Here is a table of points, one per row:
[-0.64 -1.62  0.05  0.8   0.73  0.35  0.81 -0.82  0.59  1.22  0.19 -0.04
 -0.51 -0.85 -0.26 -0.91 -0.53 -2.21 -2.39  1.46  0.69  0.1   0.07  0.74]
[-1.24  0.15 -0.06  1.49 -2.03 -0.94 -0.82  0.79  0.04  0.42 -0.24 -1.04
  0.65 -0.07  0.23  2.75 -1.25 -0.51 -0.88 -2.35  0.57  0.87 -1.83 -0.52]
[-0.85  0.69  0.88 -0.39  1.7  -0.68  0.42  0.    0.65 -0.12 -0.33 -0.31
 -0.76 -0.41  0.91  0.44  0.68  1.14 -2.65  2.2   2.28 -0.85  1.25 -0.94]
[ 1.17  0.94 -1.04  0.42 -0.09 -0.86  0.46 -0.08 -1.16  1.42  1.61  1.51
 -0.76 -0.16  0.35  2.4  -1.72 -0.55  1.25 -0.88  2.95  0.75  1.02 -1.13]
[-0.08 -1.44 -0.68 -0.31 -0.02  0.97  0.31 -0.32 -0.27  0.03  0.93 -0.03
 -0.4   0.28 -0.03  0.35 -1.74 -0.91 -1.02  3.99  0.53 -0.06 -0.73 -0.68]
[-0.59  0.37  1.06 -1.23  2.92  2.09 -0.87 -0.02  1.12  0.27 -0.66  0.58
 -0.06 -0.29 -1.42  0.98 -0.85 -1.01  0.01 -0.6   0.78  0.43 -0.65 -0.78]
[-0.01 -0.39 -0.85  0.   -0.04  0.99  0.27  0.28  0.75  1.53 -1.24 -1.19
  0.52 -1.23  0.33  0.11  1.2   1.56 -0.31  1.28  0.29 -0.32  0.93  0.36]
[-1.49 -1.77  1.07 -0.35 -0.1   0.59  0.01 -0.32  0.71 -0.08 -0.22  2.36
 -0.45 -0.82  1.47  0.38  0.17  2.64  1.22 -2.43  1.24  0.36 -0.24 -0.18]
[-0.42  0.89 -0.34  0.19  1.38 -2.12  0.09 -0.15  1.82 -0.27  0.82  1.
  0.64  0.78 -0.98 -0.2  -1.86  0.32  0.02  0.36 -0.27  0.2  -0.6  -0.88]
[ 0.34 -0.11  1.83  1.    0.59  0.39 -1.5   0.25 -0.64  0.61  0.27  0.37
  0.    0.86 -2.1  -1.01 -0.05  1.57  0.25  0.01  1.29 -0.04  0.33 -2.06]
[-0.52 -0.18 -0.62 -0.35 -0.23 -1.29 -2.34  0.98 -0.97 -0.83  2.06  0.21
 -1.15 -1.1   0.2  -0.9  -0.1  -1.14  1.27 -1.66  1.32 -1.44  0.61  1.05]
[ 0.22 -0.08 -0.45  1.11  0.72 -1.06 -2.32  0.22 -1.05  0.28 -1.02  1.86
 -0.04 -0.31 -0.71  0.66  0.12  0.    0.77  1.23  2.73 -0.51 -1.8  -0.82]
[-1.71 -0.02 -1.32 -0.44  1.84 -0.31  1.35 -0.39 -0.56 -0.59  0.92 -1.04
  0.04  0.5  -2.57  0.4  -1.58  0.34  0.84  0.8   1.02  1.54 -1.13  0.2 ]
[ 0.47  0.44 -1.39  0.72  1.24 -0.09 -0.21 -1.01 -1.28  0.88  0.28  0.27
 -1.01  0.58  1.27 -0.8   0.79  1.21  0.15 -0.68  1.51  0.5  -1.82  0.72]
[ 0.44  0.11  0.39 -0.6   0.37 -0.44 -0.58 -0.54 -0.98 -0.98 -0.15  0.84
 -0.36 -2.81 -0.14  0.07  0.47  0.26 -2.38  2.23  0.65  1.76 -1.19 -1.17]
[ 1.03  0.75  1.37  0.38  2.43 -0.68 -1.01 -0.64 -1.34 -0.28  1.57 -0.15
 -0.62  0.29  1.52  0.2  -1.65  1.07  0.08  0.29  0.95 -0.67 -1.55  2.47]
[ 1.26 -1.28  0.46 -1.32  0.22 -0.68 -1.23 -1.32 -1.43  0.79 -0.17 -0.29
  0.03  2.18 -1.25  1.4   0.26  1.12 -2.08 -1.1   1.44 -0.7  -0.89 -0.76]
[-0.05 -0.3   1.05 -0.05  2.39 -1.57  1.27  0.04  0.15  0.02 -0.65 -0.34
 -1.64  0.42 -0.35 -0.12 -0.15 -1.53  1.64  0.79 -0.13  1.14 -0.77 -1.21]
[-0.96 -0.1   0.84  0.4   0.42 -0.8  -0.37 -0.97 -1.45  1.76 -0.07  0.92
  1.1  -1.39  0.62 -1.15  0.23 -0.6  -0.52  1.93  1.1   1.03  0.6  -0.33]
[-0.66  0.18 -0.91 -0.2   1.39  0.65 -0.06 -1.14 -2.52  1.17 -1.12  0.81
 -0.45  0.47  1.62 -0.72 -1.26  0.65 -0.52 -1.55  0.25 -0.14 -0.68 -0.57]
[-0.01  0.69 -0.66  1.79  1.76 -0.04  1.06 -0.05 -2.48 -1.82  0.59  1.43
  0.02 -0.42 -0.5   0.55  0.67 -0.11  0.43 -0.49 -0.37 -2.14  0.56  1.05]
[ 0.29  0.78  0.17  0.1   0.76 -0.96 -0.44 -1.4   0.89 -1.11 -1.29  0.36
 -1.09  1.9  -1.19  0.98 -0.55 -1.26 -0.18  1.38  0.96  1.4   2.87  1.41]
[ 0.59 -1.21  0.36 -1.36  0.17 -0.73  1.77  1.47 -0.95  0.07 -1.02  0.94
  0.13 -0.3   0.13 -1.02 -0.17  0.72 -0.96 -0.4   2.5  -0.04 -1.08  0.56]
[-0.72 -0.95 -0.55  0.7   3.38 -0.12 -1.07  1.33 -0.97 -0.59  2.09  1.44
 -0.48  1.51  1.12  0.25  0.65  0.39 -0.15  0.34 -0.2   0.39 -1.23  0.39]
[ 0.08 -0.32 -0.4  -0.76  0.86 -0.26  1.4  -1.    1.14 -1.87  1.12  0.11
  1.15  1.17 -0.46 -0.68  0.33 -1.24  1.12 -0.02  1.78  0.38 -1.07 -2.2 ]
[ 0.45 -2.14 -0.05  0.48  1.66 -0.04 -1.1   0.57 -0.61 -0.05 -0.92 -0.14
 -0.23 -0.25  2.11 -0.52 -1.48  0.26 -0.56 -1.69  1.3   0.82  0.26 -0.78]
These points spread out most along one direction. Take the direction at right angles to it along which they spread out most. Go by this last direction. For each point below, how far along it does it lie, from 0 to 99? 50 is the average, and the first point above lies past it. One standard deviation of the points above along it is 16.
[ 0.45 -2.14 -0.05  0.48  1.66 -0.04 -1.1   0.57 -0.61 -0.05 -0.92 -0.14
 -0.23 -0.25  2.11 -0.52 -1.48  0.26 -0.56 -1.69  1.3   0.82  0.26 -0.78] 64
[-0.64 -1.62  0.05  0.8   0.73  0.35  0.81 -0.82  0.59  1.22  0.19 -0.04
 -0.51 -0.85 -0.26 -0.91 -0.53 -2.21 -2.39  1.46  0.69  0.1   0.07  0.74] 63
[ 1.17  0.94 -1.04  0.42 -0.09 -0.86  0.46 -0.08 -1.16  1.42  1.61  1.51
 -0.76 -0.16  0.35  2.4  -1.72 -0.55  1.25 -0.88  2.95  0.75  1.02 -1.13] 36
[-0.85  0.69  0.88 -0.39  1.7  -0.68  0.42  0.    0.65 -0.12 -0.33 -0.31
 -0.76 -0.41  0.91  0.44  0.68  1.14 -2.65  2.2   2.28 -0.85  1.25 -0.94] 71
[-0.96 -0.1   0.84  0.4   0.42 -0.8  -0.37 -0.97 -1.45  1.76 -0.07  0.92
  1.1  -1.39  0.62 -1.15  0.23 -0.6  -0.52  1.93  1.1   1.03  0.6  -0.33] 70
[ 0.34 -0.11  1.83  1.    0.59  0.39 -1.5   0.25 -0.64  0.61  0.27  0.37
  0.    0.86 -2.1  -1.01 -0.05  1.57  0.25  0.01  1.29 -0.04  0.33 -2.06] 51
[ 0.44  0.11  0.39 -0.6   0.37 -0.44 -0.58 -0.54 -0.98 -0.98 -0.15  0.84
 -0.36 -2.81 -0.14  0.07  0.47  0.26 -2.38  2.23  0.65  1.76 -1.19 -1.17] 73
